128 stands for zero in the data rows.
Here are some points, each followed by its number:
165,49,138,148,91,118,93,101,138,121,125,137,165,92,145,166,87,105,118,112,135,123,122,82 0
179,109,164,124,156,121,166,145,139,138,124,125,147,166,101,186,175,113,191,91,90,168,152,178 1
121,87,131,118,109,151,203,121,35,120,97,206,172,53,159,187,114,87,190,144,151,80,100,217 2
160,177,119,130,138,155,160,105,80,125,111,121,66,106,89,166,155,118,84,127,69,159,172,185 3
130,131,164,110,127,174,131,134,124,144,125,131,121,79,120,81,147,92,107,130,107,157,131,143 4
199,150,152,111,173,113,147,121,64,129,105,170,141,111,72,196,173,105,151,112,75,156,164,240 5
130,107,199,183,107,95,166,191,177,177,111,119,186,177,113,141,151,207,255,127,134,100,154,132 6
84,132,36,127,118,169,168,55,8,102,136,139,106,48,198,97,61,92,110,169,152,105,62,176 7
161,150,215,220,92,73,94,197,104,103,49,110,194,66,149,184,99,190,166,109,116,118,125,205 8
112,176,63,131,157,184,167,207,98,175,162,77,65,187,116,0,160,200,171,164,77,170,134,181 9
149,128,111,64,120,171,109,132,163,182,207,174,159,163,64,116,172,71,50,58,173,67,202,63 10
115,138,85,58,105,147,127,96,152,110,196,104,109,168,122,107,134,90,82,70,113,142,143,69 11
84,143,95,147,166,140,136,175,91,171,108,67,93,118,148,28,127,182,107,142,152,130,97,127 12
113,188,210,166,95,171,123,156,98,105,51,146,169,15,124,113,135,240,135,198,115,73,125,208 13
107,122,125,121,135,182,116,162,157,151,77,78,65,133,133,38,193,168,90,110,156,136,154,71 14
166,85,119,154,123,83,130,168,200,117,157,121,126,213,104,138,151,132,185,113,129,152,147,98 15
136,137,129,159,117,85,88,149,141,139,159,150,92,141,141,115,69,166,81,114,153,127,146,114 16
158,100,121,142,114,100,118,129,135,125,133,98,114,174,130,165,96,126,116,105,136,131,159,95 17
97,145,73,121,123,179,208,38,19,126,66,122,58,64,135,114,99,178,49,133,134,104,113,196 18
155,86,193,171,84,11,18,53,151,94,69,83,167,83,174,193,52,117,112,139,161,74,54,7 19
136,145,124,117,157,167,156,86,68,121,120,168,195,65,134,186,131,145,121,130,124,60,113,152 20
135,76,130,152,110,114,120,201,244,131,172,159,127,215,100,137,161,149,178,114,123,157,180,92 21
164,120,175,144,115,71,68,149,203,122,114,134,163,150,93,127,126,145,135,141,146,104,110,54 22
158,157,82,122,162,158,158,142,74,114,156,159,111,124,107,113,171,135,142,121,78,177,99,255 23
105,165,131,109,154,84,170,170,143,80,176,136,171,194,109,168,127,139,159,107,72,162,188,185 24
138,76,121,152,145,148,158,76,58,129,113,175,185,59,180,168,142,123,136,149,144,29,73,152 25
163,86,181,112,108,83,44,168,253,157,139,152,105,224,72,145,135,155,175,100,156,182,164,67 26
153,160,105,132,141,208,168,138,93,97,171,178,163,63,132,161,189,75,92,137,56,146,163,201 27
102,152,147,94,141,102,124,129,148,164,102,61,73,184,129,69,132,174,180,136,118,158,130,97 28
81,133,198,139,26,140,92,144,184,110,163,135,180,119,142,117,113,128,175,186,111,133,126,84 29
116,138,141,130,82,121,123,103,97,91,72,153,143,86,124,195,66,146,165,157,119,112,152,196 30
114,116,179,140,105,133,77,177,227,140,142,132,136,176,118,75,146,153,157,137,160,177,107,75 31
122,107,147,145,105,121,98,111,199,144,149,95,101,172,113,119,113,155,102,127,114,171,139,81 32
130,175,120,117,159,99,118,39,12,114,130,184,62,70,198,95,28,114,112,230,133,108,89,222 33
144,103,70,133,138,73,114,90,163,161,103,121,27,223,96,93,94,156,130,132,193,177,147,80 34
164,151,109,147,161,101,103,97,101,47,135,158,100,65,139,152,96,124,60,170,87,136,72,154 35
157,115,125,133,127,159,183,98,82,88,128,235,221,67,118,225,166,109,124,129,141,0,138,167 36
141,98,143,155,97,118,134,168,206,152,170,130,132,216,92,69,146,149,133,102,133,193,147,134 37
89,198,126,139,103,141,91,170,211,112,185,75,139,219,125,103,127,121,62,91,105,193,170,93 38
141,167,84,136,99,116,156,130,123,44,208,131,168,108,126,195,73,55,82,152,48,115,91,154 39
67,177,138,139,119,168,136,153,122,160,65,94,92,134,144,64,148,190,176,174,156,184,160,168 40
51,115,87,84,135,66,104,148,196,150,164,10,9,255,163,18,80,110,158,115,136,255,152,66 41
126,159,115,141,161,149,64,124,135,118,176,151,101,155,207,122,129,92,48,127,154,166,176,88 42
109,108,68,200,118,149,203,96,37,80,136,164,190,54,209,191,112,94,128,151,119,66,75,189 43
123,95,135,143,122,77,108,111,103,143,84,110,77,144,157,104,107,133,178,141,156,145,136,119 44
34,159,157,132,120,119,101,156,192,150,155,94,76,195,194,60,108,127,138,166,167,202,141,118 45
86,143,108,81,133,188,93,78,109,115,148,165,130,49,144,117,119,106,0,104,170,88,112,52 46
197,139,110,113,186,165,129,169,99,166,98,108,38,147,74,57,202,147,147,132,96,218,135,222 47
155,107,159,150,126,188,110,125,107,167,121,184,90,86,154,108,164,115,93,115,159,130,171,213 48
147,104,229,172,120,107,94,194,140,144,96,136,170,96,152,124,114,196,184,129,113,182,157,190 49
96,108,153,97,104,84,87,88,159,102,110,67,57,124,158,43,59,111,89,133,150,185,113,49 50
148,162,152,148,147,139,126,112,113,108,104,121,123,109,108,152,165,131,67,112,114,150,102,133 51
148,132,46,212,121,179,177,38,0,48,102,211,171,0,205,194,62,100,58,208,119,78,7,255 52
40,117,118,95,91,77,168,96,131,121,182,107,96,196,175,27,31,125,199,169,145,178,93,126 53
115,171,74,123,149,190,165,182,89,165,152,100,83,162,117,24,159,180,164,169,81,160,134,187 54
111,140,133,111,140,151,146,107,83,151,143,166,153,76,118,166,135,110,124,138,111,116,163,185 55
76,102,141,143,49,92,88,89,161,124,108,59,75,146,165,74,70,98,141,151,156,171,91,51 56
129,104,95,175,128,107,150,125,125,121,155,122,141,154,153,129,116,131,149,159,115,134,133,154 57
143,223,67,98,153,255,189,106,0,117,128,235,180,17,80,161,186,160,64,147,60,97,165,255 58
125,95,149,142,124,136,114,139,162,167,130,124,129,145,141,118,148,116,141,143,159,122,151,107 59
160,160,15,78,156,187,244,104,0,107,69,73,73,31,39,163,131,115,113,133,43,102,77,255 60
136,119,157,112,117,146,133,139,127,147,103,120,175,138,99,152,148,120,175,136,108,131,144,149 61
124,104,189,143,114,100,98,170,209,173,90,123,82,154,96,77,143,205,133,106,179,97,142,82 62
92,124,126,143,82,141,134,179,217,88,194,105,141,186,150,118,127,148,90,99,93,145,155,78 63
117,220,87,112,128,152,168,138,92,102,97,74,32,127,79,53,157,174,157,171,57,222,107,176 64
158,132,116,151,157,128,142,117,71,100,102,127,141,91,156,151,104,163,141,141,99,110,75,166 65
156,105,164,188,89,83,93,128,196,149,161,91,136,168,136,100,117,74,129,133,152,120,136,62 66
163,99,150,150,125,162,115,140,133,158,131,168,99,122,135,117,167,119,120,110,149,139,166,184 67
143,108,180,93,135,123,92,129,158,153,98,113,142,159,102,114,168,132,115,76,176,104,182,95 68
102,103,146,99,104,85,136,95,173,115,182,116,163,169,146,146,88,120,151,122,107,125,108,71 69
115,178,132,117,135,110,164,54,66,103,53,66,84,83,132,195,123,62,153,153,131,115,117,165 70
115,127,156,158,99,86,108,94,148,132,85,112,43,155,155,63,84,152,114,142,164,177,156,108 71
209,175,118,91,189,125,115,92,56,94,88,147,95,86,99,164,137,106,90,109,83,148,208,175 72
129,153,118,122,116,117,159,87,66,114,137,160,140,72,122,180,100,77,113,142,97,134,100,175 73
146,111,80,106,178,173,175,123,38,150,127,203,108,96,137,118,116,151,150,135,102,139,144,239 74
87,174,105,48,66,255,143,121,160,125,245,197,255,77,42,189,228,106,0,106,63,66,169,64 75
186,120,168,99,93,56,79,149,186,124,179,138,114,158,57,136,96,57,115,111,120,150,113,64 76
120,105,151,110,117,135,109,160,138,140,121,113,124,129,120,97,131,112,122,97,134,156,172,123 77
85,104,132,121,91,181,72,97,176,110,131,140,168,84,147,136,167,91,28,97,198,94,132,69 78
101,116,107,125,91,84,132,117,165,138,132,82,49,182,138,73,98,121,139,89,151,166,171,94 79
87,128,72,158,158,118,127,110,113,92,140,99,89,134,217,99,66,138,89,159,169,84,48,87 80
162,146,118,80,157,135,139,147,96,162,108,85,52,124,52,116,190,136,113,84,58,191,170,141 81
130,135,133,99,111,195,124,110,110,131,140,177,168,87,109,141,173,104,124,161,113,114,135,141 82
138,178,119,123,152,114,128,53,27,114,125,170,62,77,171,117,59,114,101,206,116,120,110,212 83
193,124,156,149,170,83,115,141,134,164,74,84,57,136,72,123,139,167,146,123,127,135,107,147 84
136,120,162,172,127,54,154,171,99,119,106,128,231,123,144,202,73,196,227,120,82,77,121,155 85
93,152,33,116,149,184,176,87,52,98,90,70,86,85,147,117,123,109,46,118,156,71,61,118 86
130,104,172,110,145,46,140,120,119,155,109,85,107,125,100,110,124,113,177,146,151,115,82,129 87
178,120,164,73,119,131,48,99,183,119,188,210,205,87,83,161,165,84,25,78,162,77,111,62 88
161,61,180,142,67,58,66,150,224,167,193,110,190,197,97,109,119,86,172,153,186,63,70,0 89
128,121,170,130,104,119,98,160,180,105,124,126,152,138,126,124,122,127,130,140,123,137,123,70 90
126,56,155,134,77,65,103,111,200,144,152,148,176,200,140,153,69,116,191,110,195,111,175,71 91
141,78,206,118,92,69,62,172,255,167,155,57,129,223,49,105,163,129,167,89,108,190,184,25 92
157,160,77,101,157,160,151,55,52,111,124,139,122,104,117,173,114,139,107,141,92,127,128,143 93
93,140,97,93,148,160,133,135,103,132,104,97,72,116,120,79,127,172,95,116,138,153,139,153 94
137,132,155,70,116,80,135,120,152,153,105,77,64,156,56,59,75,117,183,167,137,125,140,129 95
152,146,88,137,164,104,174,163,141,123,184,122,81,182,95,126,158,125,121,90,97,173,145,170 96
84,117,157,111,147,83,76,122,214,148,123,97,61,208,161,89,82,136,140,126,179,183,161,70 97
145,118,26,145,91,108,204,98,59,98,117,93,67,165,126,126,87,109,183,163,124,101,89,127 98
164,149,111,92,142,229,158,139,104,116,158,187,161,51,100,141,183,82,107,154,70,98,180,171 99
113,76,158,149,96,92,122,155,180,91,178,163,181,119,144,150,112,91,156,158,126,155,86,113 100
105,138,86,69,115,142,114,90,142,111,201,110,94,156,157,73,105,92,65,87,118,162,145,74 101
93,112,127,102,126,125,144,155,108,128,161,106,201,143,162,112,109,81,185,142,116,134,119,127 102
94,121,105,145,134,208,135,138,127,131,74,115,93,94,163,80,186,163,76,124,173,95,145,109 103
117,128,76,79,101,186,190,105,33,120,74,63,67,77,120,94,147,100,137,107,76,185,114,178 104
140,113,55,140,147,172,236,95,18,126,157,207,158,34,154,161,136,98,117,121,89,73,118,204 105
85,162,124,140,125,153,131,80,109,104,125,153,112,78,197,114,84,117,54,150,183,77,94,121 106
124,147,72,171,116,186,195,140,74,90,145,159,186,68,118,177,188,110,115,150,71,106,78,201 107
145,151,101,125,136,197,131,130,90,110,114,184,137,74,134,138,172,110,82,122,142,102,155,193 108
134,138,81,173,134,152,207,162,119,127,148,160,160,162,115,171,128,129,150,103,86,160,184,191 109
129,184,118,124,132,120,160,180,139,129,144,92,122,164,70,102,142,151,166,142,42,183,175,171 110
126,104,141,195,101,139,109,96,168,66,117,156,142,96,185,162,120,147,65,130,142,98,123,57 111
100,145,115,152,120,135,117,207,222,145,176,144,124,214,92,79,159,191,127,104,122,190,135,94 112
75,160,125,148,129,172,153,147,100,142,84,118,113,114,161,95,149,173,160,177,149,144,142,174 113
83,180,115,147,120,178,142,90,51,123,68,101,101,83,174,117,116,164,136,188,115,144,129,179 114
72,113,92,95,154,114,179,141,165,167,140,56,47,182,115,82,133,140,146,109,128,182,85,99 115
165,124,194,138,110,82,71,206,184,144,141,131,136,149,81,142,152,163,163,86,113,160,106,106 116
148,123,35,199,119,184,188,59,0,59,108,201,145,0,193,164,70,128,80,190,108,100,24,255 117
150,144,159,117,128,85,93,152,154,97,88,107,92,164,129,122,123,108,162,139,160,142,127,128 118
190,137,97,81,194,198,115,124,98,99,119,183,122,43,93,170,152,131,43,81,85,120,142,158 119
152,96,143,183,174,0,103,89,93,166,101,102,110,151,178,138,35,129,149,143,176,117,81,89 120
102,110,96,109,98,108,115,152,154,134,83,66,22,174,107,86,135,158,183,128,121,209,186,99 121
136,89,141,114,58,115,126,66,164,131,211,216,255,106,99,243,161,57,74,65,184,0,116,29 122
121,193,66,91,199,255,197,170,25,119,159,223,230,70,116,174,233,134,105,150,80,61,184,254 123
144,206,86,96,150,220,179,97,0,109,119,215,181,22,93,185,160,140,86,144,75,88,149,254 124
153,96,230,146,114,85,76,185,169,174,101,94,110,136,127,67,107,179,186,133,113,219,154,144 125
138,115,114,134,132,80,144,117,111,132,87,85,75,94,117,102,111,122,139,152,134,96,86,99 126
144,139,100,127,155,106,166,155,144,120,173,114,99,174,103,132,146,122,127,97,97,156,153,143 127
90,119,142,168,57,115,141,96,156,65,147,163,198,111,180,161,85,89,139,172,175,58,81,101 128
116,138,146,140,135,101,150,154,119,131,75,87,169,120,113,141,132,131,182,165,163,72,78,143 129
73,154,60,76,158,209,159,137,71,128,105,106,70,95,117,58,139,184,72,118,131,158,127,201 130
114,81,181,137,85,118,52,161,239,145,121,113,119,193,132,87,145,134,135,94,190,171,137,38 131
99,139,164,86,86,170,73,194,255,161,252,175,208,217,51,112,244,85,62,53,205,82,197,0 132
151,114,81,135,159,212,178,136,56,99,113,210,129,60,127,165,171,171,121,148,121,78,135,222 133
78,124,123,107,105,146,94,125,163,115,216,134,216,119,174,71,129,72,73,138,159,98,126,39 134
108,133,59,133,126,155,112,89,88,124,100,72,65,115,158,71,106,114,67,145,137,173,112,97 135
131,143,181,199,134,90,135,193,146,159,130,113,174,202,109,143,159,233,197,159,96,116,127,155 136
158,104,162,107,145,125,165,125,133,161,145,166,170,103,79,181,164,106,185,133,110,94,112,151 137
115,87,107,151,112,104,135,101,74,131,88,119,93,122,174,117,104,124,158,140,151,128,124,139 138
136,108,162,74,102,182,39,174,255,191,234,151,208,184,44,128,235,88,42,12,173,85,198,0 139
78,209,55,95,148,189,138,93,51,114,85,79,96,71,114,122,144,108,62,106,113,185,96,151 140
178,115,179,182,162,87,113,139,108,83,58,172,164,108,152,161,109,244,203,158,113,89,83,157 141
105,121,142,141,139,100,161,180,164,129,125,129,127,165,140,121,128,158,243,178,129,119,128,132 142
120,141,116,144,145,136,175,150,80,135,65,120,163,96,117,150,141,149,160,154,165,49,87,179 143
103,117,124,131,101,68,146,112,140,138,108,91,56,168,146,92,86,128,173,116,154,151,150,126 144
109,151,88,79,172,156,162,128,148,121,107,100,80,137,54,135,171,161,93,105,124,108,119,137 145
109,134,92,64,101,154,119,103,177,120,208,96,107,185,117,85,142,95,68,80,106,150,158,45 146
85,57,215,128,109,118,0,172,255,148,135,136,172,132,148,102,100,157,68,95,199,103,144,22 147
185,157,78,113,177,130,154,71,0,126,120,175,109,51,119,220,89,109,118,150,61,120,122,255 148
165,124,120,107,136,85,129,170,122,129,132,91,111,152,94,124,124,97,148,97,92,152,124,117 149
193,139,100,147,181,150,193,142,52,134,124,153,93,111,100,164,161,119,157,124,49,195,177,255 150
151,99,60,157,155,79,136,92,49,129,120,88,117,91,131,111,49,131,86,164,121,103,20,117 151
160,112,185,61,93,116,21,76,219,108,210,233,255,73,87,192,147,68,0,66,193,25,102,0 152
146,142,164,126,195,132,113,105,74,165,96,149,83,58,170,73,136,131,94,145,144,148,128,158 153
137,135,88,122,91,81,187,89,126,100,230,183,171,169,126,170,16,84,145,171,96,96,131,115 154
73,88,126,125,101,138,87,86,153,151,98,136,78,173,196,27,67,177,141,140,192,168,163,62 155
85,106,129,151,67,111,83,100,154,118,89,76,83,116,161,82,90,115,114,142,157,167,75,60 156
133,105,132,95,134,112,148,122,66,159,115,96,83,131,120,84,90,113,188,160,85,185,128,176 157
193,60,139,135,109,97,85,115,145,121,121,136,147,107,123,159,101,102,114,90,129,144,123,92 158
132,140,82,126,159,109,134,116,120,109,112,107,108,107,108,123,131,143,84,124,132,112,54,107 159
89,138,101,149,159,136,135,162,96,161,104,82,92,122,152,45,125,180,110,137,151,132,97,133 160
122,160,131,52,107,197,57,86,165,113,167,201,175,80,80,170,183,99,1,105,147,49,129,20 161
169,123,106,109,127,91,152,128,143,134,111,81,9,147,74,36,116,109,168,172,115,167,107,118 162
110,128,111,86,150,107,139,84,75,121,61,146,67,97,116,125,70,159,151,182,194,56,51,124 163
168,121,122,121,130,182,182,93,65,83,121,254,233,33,107,233,188,103,107,132,141,0,119,172 164
68,55,150,164,66,109,102,124,208,141,193,199,210,150,199,109,59,130,165,129,255,0,98,22 165
120,93,161,153,111,90,135,168,201,154,137,66,123,229,134,97,170,121,197,97,104,174,172,73 166
170,110,114,106,155,118,126,203,196,144,166,111,92,253,69,86,191,146,217,108,75,218,191,149 167
161,130,179,138,141,107,121,141,161,185,99,98,91,167,77,142,170,135,148,105,117,152,220,144 168
101,132,75,107,105,92,68,91,138,159,141,94,11,180,159,13,11,134,51,92,176,217,136,92 169
113,95,157,87,97,75,96,143,237,169,199,108,179,255,84,108,87,134,163,101,122,146,180,44 170
129,80,175,125,108,87,98,128,207,133,131,136,179,176,139,166,115,120,178,113,146,129,133,64 171
101,119,140,152,135,108,124,149,198,133,128,94,132,174,113,144,164,135,117,112,155,107,113,64 172
117,125,99,145,125,152,170,128,115,120,153,124,90,136,144,74,117,125,149,161,98,172,131,177 173
127,102,205,106,92,89,119,143,182,165,157,130,206,146,69,161,123,122,163,92,101,101,162,88 174
121,106,151,149,111,133,117,159,177,145,134,124,144,150,144,124,148,112,170,162,144,122,150,108 175
165,135,155,116,159,159,146,106,67,148,93,163,116,74,137,141,147,93,149,128,135,144,146,218 176
147,97,102,146,107,106,123,121,112,128,128,99,115,160,137,162,77,136,111,111,143,121,159,97 177
91,163,124,70,77,255,123,140,179,130,222,182,235,101,60,158,208,118,37,113,88,96,156,67 178
126,128,92,140,131,119,166,131,132,120,156,105,74,172,126,79,123,131,162,153,100,173,134,162 179
105,141,72,122,148,136,217,125,87,160,118,120,107,147,105,104,119,179,185,135,112,102,127,173 180
61,102,151,120,66,166,36,80,213,111,136,115,182,90,161,130,160,59,0,84,229,93,129,18 181
197,147,141,128,170,101,157,115,61,121,104,167,159,122,84,217,164,116,144,98,85,126,147,228 182
New points follow, each followed by the number of its nearest point above, looking only along the 6 directions in which the numbered points spread most.
162,116,185,140,109,78,77,150,202,128,114,133,166,149,81,129,143,149,149,137,140,108,100,75 22
128,106,139,182,106,144,122,105,155,81,119,148,146,105,178,156,137,143,93,130,132,113,122,88 111
131,100,115,191,94,180,135,106,81,120,116,182,166,34,175,117,120,108,95,168,161,98,89,198 25
75,107,140,158,47,122,96,105,155,125,98,75,92,131,168,94,96,103,136,146,145,174,103,74 156
157,143,112,161,140,159,164,130,97,100,154,165,133,83,152,148,148,96,115,146,77,160,153,211 55
154,101,198,87,133,124,83,111,153,159,80,117,160,154,91,139,183,133,115,60,183,101,189,91 68
92,146,140,134,178,148,107,116,145,107,120,161,140,116,186,117,109,176,78,106,178,100,117,112 111
118,135,154,137,133,107,113,137,132,108,162,169,175,74,134,102,107,133,158,199,120,110,39,123 129
92,134,17,135,110,159,175,32,0,90,129,126,94,33,211,87,39,65,108,172,157,113,37,179 7
127,145,71,157,117,186,163,133,113,96,133,111,161,111,131,128,215,110,87,112,121,98,78,90 82
128,146,126,150,142,112,134,63,84,145,117,140,140,86,144,156,73,121,65,127,162,54,78,147 35
95,135,134,134,141,136,140,118,99,140,141,137,179,101,152,144,120,119,105,144,160,80,111,101 111
132,101,118,116,121,141,199,102,27,112,101,190,167,48,156,181,107,84,168,143,138,79,102,204 2
94,134,69,152,160,137,146,121,103,106,140,110,90,135,190,96,94,148,96,149,148,109,70,108 80
151,103,143,161,142,87,130,108,123,109,103,156,121,97,162,164,123,102,133,110,175,90,127,125 0
167,63,72,107,140,109,125,130,142,172,95,75,26,138,67,50,113,136,132,133,115,211,106,86 162
53,47,65,145,84,156,148,95,119,151,96,139,60,89,200,55,61,169,117,137,189,142,111,134 80
152,170,177,150,83,89,126,94,123,72,146,141,177,100,125,169,76,129,141,178,95,89,85,105 0
73,152,114,61,76,199,118,104,123,80,171,84,236,135,141,160,162,63,74,76,78,139,173,60 10
171,117,171,120,135,81,105,158,199,120,160,102,110,208,105,160,137,100,140,98,108,176,151,106 15
115,122,125,163,140,136,126,185,159,148,113,104,98,157,160,101,159,148,124,97,164,159,163,136 77
106,121,137,71,154,85,111,90,96,123,69,146,61,111,122,102,56,154,155,188,208,61,59,96 163
130,125,131,165,135,155,141,104,75,78,95,173,147,69,191,195,127,119,124,168,178,40,128,190 25
90,175,160,88,140,98,124,115,127,163,88,61,92,174,145,103,123,167,191,133,126,136,144,106 28
100,147,73,115,157,133,217,114,55,169,129,133,109,125,114,100,96,163,171,140,117,100,127,186 180
103,108,123,159,97,91,115,93,94,97,129,166,192,102,211,190,27,96,127,162,181,76,122,166 128
124,140,60,124,136,164,99,97,86,122,96,73,48,109,146,62,105,118,59,151,121,202,120,113 135
111,135,197,167,102,82,89,190,220,143,126,87,85,214,161,84,105,130,213,150,130,223,177,102 166
162,61,166,188,157,100,110,164,162,165,125,143,227,167,158,214,142,177,147,83,138,77,188,109 174
122,133,147,98,177,97,89,164,201,167,109,58,27,199,88,48,139,176,105,101,146,196,153,84 121
108,103,113,150,97,86,91,133,182,90,172,113,164,144,137,117,80,123,119,129,116,143,85,43 69
105,138,144,100,140,185,143,135,92,137,125,122,140,78,146,88,137,79,124,142,104,164,122,167 4
158,60,114,185,123,70,141,42,51,115,66,172,167,78,176,229,61,132,142,141,222,0,39,115 25
133,210,187,126,124,96,68,184,202,138,49,18,27,163,64,47,217,178,114,107,109,241,160,110 121
124,106,159,125,98,141,82,188,206,111,181,74,135,178,132,68,142,103,178,140,76,235,166,120 37
99,129,114,138,107,114,155,153,175,103,170,144,147,189,136,153,134,115,169,126,123,136,147,101 102
106,130,132,151,117,108,149,135,94,135,53,90,146,100,133,130,115,131,171,163,184,67,61,148 129
128,135,174,114,128,96,90,150,207,104,159,86,153,162,99,125,136,103,154,151,83,194,137,87 15
126,105,138,114,107,132,140,152,158,112,152,148,145,152,91,137,155,147,166,122,96,166,139,155 61
132,128,155,94,122,81,105,149,183,109,155,119,158,186,112,176,105,108,185,101,131,147,139,117 15
165,210,110,119,218,142,137,89,0,123,126,133,59,12,138,83,102,95,61,169,26,203,136,255 60
123,172,106,111,207,181,192,120,34,119,111,177,160,56,151,160,169,120,91,135,127,43,103,188 133
144,96,113,139,114,106,124,123,103,136,127,107,112,154,140,143,79,130,128,123,135,135,154,114 177
80,74,117,153,89,110,132,119,162,144,122,78,80,162,156,54,104,162,125,139,170,111,117,37 155
173,115,142,136,112,98,152,155,157,131,150,77,136,135,94,130,137,87,174,147,71,134,119,106 149
116,173,139,105,154,110,145,116,94,150,96,87,89,148,140,117,125,151,181,139,101,153,147,163 157
74,198,110,163,112,190,135,83,47,110,47,81,86,86,195,100,118,180,125,201,122,148,112,162 114
93,115,70,106,101,124,195,127,115,129,139,83,85,189,141,55,108,110,230,172,112,164,136,134 179
181,141,224,177,158,25,78,205,180,113,98,119,125,142,117,140,119,192,139,129,104,112,165,107 116
116,145,104,146,184,129,171,164,83,118,108,144,113,148,150,134,152,165,150,130,108,137,131,169 180
136,134,227,98,118,25,43,148,241,143,134,108,130,212,115,99,87,127,170,110,152,179,130,53 26
82,139,123,82,120,202,63,62,91,114,158,194,152,9,178,115,101,86,0,102,186,84,117,34 46
125,128,108,88,107,194,144,118,107,168,117,114,115,134,84,105,184,143,117,85,90,205,153,142 145
125,149,144,124,134,80,118,109,96,109,119,118,95,142,142,94,59,153,170,190,139,140,95,191 138
166,141,92,112,175,124,174,144,95,125,142,127,116,160,86,121,154,146,204,140,43,206,140,185 110
157,95,131,89,158,116,89,141,185,187,80,82,19,145,20,62,127,186,181,168,98,220,130,112 121
123,133,78,59,51,255,144,109,169,120,201,177,219,132,68,159,213,80,103,105,118,48,180,32 178
203,120,148,123,167,135,140,125,6,86,103,200,147,0,123,206,140,87,115,130,52,118,88,226 148
80,81,98,141,125,69,108,99,144,93,108,91,92,144,214,78,38,127,145,157,185,129,89,19 56
205,141,78,163,168,100,185,75,14,91,90,186,100,63,129,204,114,102,123,124,112,114,93,211 148
153,169,62,126,158,131,174,79,30,87,112,167,104,62,148,138,104,87,92,160,119,113,66,217 83
102,108,145,127,120,90,74,164,175,174,110,88,80,183,142,65,101,124,170,117,171,207,167,88 97
112,145,122,134,89,118,121,93,81,102,61,143,106,101,125,177,60,155,159,161,120,135,153,207 65
170,108,141,69,174,131,141,169,118,188,75,75,50,189,66,91,184,130,209,89,102,200,199,186 47
91,116,85,138,100,160,175,78,80,125,128,62,48,132,171,58,117,104,131,176,124,150,82,103 135
157,119,128,117,128,99,123,164,136,134,134,99,121,151,105,126,132,96,147,110,105,146,131,113 149
136,97,151,164,134,84,110,117,148,112,87,139,114,105,173,158,120,107,151,109,192,108,123,101 0
76,144,119,80,87,246,151,157,184,101,228,154,255,102,104,171,232,57,99,127,74,68,151,33 178
140,163,60,132,204,161,174,94,0,110,146,191,69,26,223,69,71,117,83,161,86,162,108,255 18
156,113,178,141,116,72,73,132,182,135,116,126,169,144,114,131,106,137,146,148,158,86,100,70 22
146,57,137,159,83,100,143,111,151,129,156,142,199,148,151,185,102,82,193,140,119,121,130,115 100
94,120,136,181,39,110,158,102,154,49,174,182,214,130,178,183,87,77,156,179,161,59,86,121 128
133,97,110,189,83,84,138,85,76,78,100,118,164,67,197,182,35,74,115,106,141,95,96,112 151
105,143,109,76,54,255,134,140,224,135,211,175,247,161,61,166,247,97,101,92,128,59,196,20 178
123,158,240,205,164,81,93,232,174,126,74,118,155,153,137,104,139,233,173,144,122,138,176,135 49
124,160,158,48,122,155,79,149,195,127,226,155,219,170,89,157,172,60,94,109,105,122,158,37 10
134,133,109,198,150,105,150,192,112,108,123,141,170,99,169,147,113,154,196,143,98,141,125,172 129
147,79,202,107,84,129,40,122,242,126,179,165,219,117,89,144,191,76,91,102,162,84,144,0 88
121,102,102,126,105,63,75,107,148,145,107,75,44,183,134,64,70,127,157,131,148,213,128,77 34
90,80,199,132,125,109,29,165,255,134,139,126,161,151,154,110,111,153,87,100,185,113,129,32 147
151,96,125,144,124,193,161,153,153,124,167,182,226,81,107,178,196,119,89,78,91,62,144,114 82
138,129,138,140,156,184,123,146,123,168,106,135,119,134,147,139,169,124,151,127,121,152,186,172 67
113,154,84,168,142,161,183,120,77,76,170,183,210,108,198,190,120,99,119,134,107,110,122,202 107
67,144,128,140,184,157,92,113,160,95,134,177,133,118,222,78,86,181,53,121,207,104,91,90 106
124,122,122,149,134,138,140,105,79,91,85,146,136,40,177,156,111,111,144,142,131,122,97,159 65
173,159,84,96,228,197,155,131,8,136,119,181,62,63,137,114,148,156,83,126,45,193,170,255 60
143,98,123,64,150,137,146,171,139,185,87,50,31,212,85,49,169,124,231,109,110,215,196,154 121
117,169,155,71,108,147,67,160,205,126,242,160,202,174,99,138,160,78,63,105,108,131,160,32 10
165,96,160,119,125,138,200,136,117,160,175,187,207,96,65,206,174,93,207,142,93,73,98,179 137
132,134,69,145,164,83,134,85,109,116,155,121,127,181,156,127,58,156,105,117,131,122,70,117 177
150,110,129,93,157,118,90,145,174,174,88,83,28,138,35,65,129,173,163,160,92,221,123,115 121
130,162,184,160,113,139,140,108,93,89,118,136,204,94,189,230,143,91,76,87,104,101,181,152 20
99,126,119,120,93,228,100,94,135,109,103,161,120,84,164,108,159,165,56,106,166,108,129,114 103
89,105,141,80,131,154,126,164,189,171,56,84,61,179,81,75,154,180,205,123,181,155,173,119 28
135,109,74,167,146,155,210,134,63,165,151,175,111,107,143,122,127,153,93,129,111,103,145,230 74
99,102,156,107,111,139,102,188,156,134,132,110,136,134,129,75,121,109,127,98,125,186,183,125 77
152,94,154,128,121,149,177,128,118,152,157,190,201,93,88,198,171,108,187,140,105,89,112,173 137
144,152,100,100,161,186,155,77,52,111,121,180,183,48,130,175,146,117,81,119,132,72,96,170 20
180,171,66,105,159,115,132,46,47,108,108,150,121,75,112,199,93,123,38,103,119,95,89,125 35
39,127,0,89,105,217,228,70,15,106,130,121,143,71,192,112,88,102,112,129,144,68,117,150 7
147,119,180,172,90,127,118,111,141,102,105,123,165,135,182,206,139,99,95,93,147,105,132,128 0
152,134,170,228,133,31,100,133,61,131,35,84,162,124,156,213,86,200,232,177,142,66,113,142 141
103,104,113,152,95,64,146,121,145,140,123,103,57,169,157,89,73,125,175,116,166,149,167,137 144
